[[130 112 128 128 107 138]
 [110 115 107 142 112 139]
 [129 143 121 111 131 141]]: 142

[[111 109 125 103]
 [109 149 152 106]]: 109

[[124 154 124 128]
 [142 113 136 125]]: 154

[[128 137 100 107 121 129 120]
 [128 137 100 126 114 129 120]
 [128 137 100 142 141 129 120]]: 114

[[128 141 136 113 132 139 144]
 [120 137 129 117 132  99 144]
 [128 154 129 120 132 145 144]]: 132

[[150 106 156 106]
 [136 114 128 136]]: 106

[[105 124 147 135 127 119]
 [105 127 147 130 136 126]
 [119 150 134 135 115 114]]: 130

[[143 104 119 117 132]
 [127 131 139 146 127]]: 119

[[111 106 111 130]
 [118 117 118 126]]: 106
---
127	127	108	136	114
134	133	151	119	148
result: 119

134	106	133	104
101	107	118	125
122	102	131	128
result: 118

157	135	141	140
147	145	148	137
121	131	120	113
result: 148

108	124	126	133	132	111	108
126	131	146	136	139	108	136
149	134	132	122	126	147	153
result: 108

130	156	152	129	134	154
104	99	101	108	106	146
result: 106

123	137	127	130	131	137
127	145	106	132	125	115
155	113	120	129	131	138
result: 125

105	121	128	139	126	124	130
108	117	125	135	126	121	129
145	129	124	126	114	120	117
result: 121
---
[[126 139 135 147 121 144 149]
 [128 148 149 129 135 131 130]]
149, 128

[[103 128 120 145 121 137 107]
 [143 133 122 119 129 132 137]]
107, 143

[115 104 109 120 117 112]
112, 115

[127 128 127 149 149]
149, 127

[155 145 138 136]
136, 155

[109 112 155 157 105 141]
141, 109

[[135 133 119 126 122 131]
 [123 134 101 128 122 124]
 [152 137 124 140 130 130]]
131, 152
---
[[125 124 128 123 128 129 129 125 127 128 127 126 125]
 [134 128 128 138 145 127 127 133 128 127 129 131 131]
 [128 125 129 118 119 129 129 128 127 127 127 128 127]
 [122 129 128 128 127 128 127 122 127 127 126 126 130]
 [127 123 129 117 118 131 129 128 126 129 128 126 125]
 [114 134 127 129 139 127 127 114 129 128 132 121 126]
 [139 137 126 123 101 124 124 139 129 127 128 134 129]
 [121 128 127 131 135 127 127 121 127 128 125 127 131]
 [127 128 126 136 145 127 126 128 127 127 127 128 131]] gives 124

[[136 134 125 140 121 129 124 133 128 125 127 133 131]
 [126 138 124 116 144 137 127 127 129 131 128 135 130]
 [136 130 121 121 130 118 128 127 130 136 131 131 127]
 [140 118 101 121 123 128 129 131 127 123 130 130 125]
 [121 140 123 139 136 125 134 126 131 134 128 120 127]
 [129 136 123 142 124 121 131 131 132 132 129 119 129]
 [116 125 120 138 127 147 134 123 128 125 121 135 128]] gives 134

[[119 127 125 123 126 131 125 131 134 118 123 128]
 [122 128 123 147 125 131 125 134 117 123 119 132]
 [134 129 129 134 129 127 130 127 119 134 130 127]
 [128 124 129 129 125 128 124 130 127 127 125 130]
 [110 126 126 133 128 126 126 129 121 112 128 128]
 [128 127 129 126 125 130 125 129 136 130 124 128]
 [120 128 130 129 130 126 128 125 135 121 128 126]
 [129 127 127 128 128 126 128 130 123 130 128 128]
 [102 128 125 132 129 127 127 129 114 102 131 129]
 [133 128 124 146 129 130 125 127 103 132 123 130]] gives 127

[[137 125 131 129 133 129 126 128]
 [124 130 128 120 129 124 131 115]
 [134 127 129 128 131 129 126 127]
 [129 125 128 135 128 131 126 138]
 [138 127 130 129 132 128 126 128]
 [133 121 129 145 127 135 127 151]
 [115 132 122 125 122 128 127 128]
 [127 124 128 135 128 132 127 138]] gives 125

[[130 129 116 133 125 136 130 130 143 135]
 [126 127 123 129 128 129 129 127 131 132]
 [133 130 110 137 121 140 131 134 151 137]
 [127 132 126 138 124 126 127 130 123 128]
 [129 131 119 136 124 133 130 132 137 132]
 [128 136 125 143 120 126 127 133 121 127]
 [125 128 128 131 128 125 127 126 123 129]
 [131 132 127 134 128 133 131 131 132 130]
 [129 136 123 144 119 129 127 134 126 128]
 [128 126 119 129 128 134 130 127 141 134]
 [129 133 125 132 128 132 129 131 129 131]
 [127 126 121 129 128 131 130 127 134 133]] gives 129

[[128 152 141 138 134 153 155 154 138 147 144]
 [103 115 100 102 103 147 146 139 102 101 110]
 [147 151 150 138 134 138 108 148 135 147 146]
 [155 141 153 142 138 123 111 132 144 152 147]
 [131 103 108 112 114 106 100 105 114 103 113]
 [108 116 127 145 144 101 132 101 144 135 113]
 [114 129 106 101 101 148 127 146 101 101 122]
 [118 146 123 111 106 151 115 153 110 110 131]
 [144 151 147 137 130 139 108 150 134 143 146]
 [109 111 126 149 150 100 140 100 149 139 110]
 [113 102 107 118 127 111 145 102 121 112 108]] gives 152
---
((154, 99, 133, 137), (102, 131, 137, 149)) -> 154, 99
(109, 108, 105, 132) -> 132, 105
((125, 127, 145, 130), (119, 102, 130, 106)) -> 145, 102
((137, 129, 133, 120), (138, 129, 129, 120), (151, 110, 121, 133)) -> 151, 110
((140, 140, 130, 115), (116, 129, 107, 116), (148, 141, 143, 131)) -> 148, 107
(148, 139, 141, 146, 105, 126) -> 148, 105
((116, 146, 137, 120, 119), (109, 121, 153, 122, 124)) -> 153, 109
((146, 130, 129, 106), (136, 126, 140, 118)) -> 146, 106
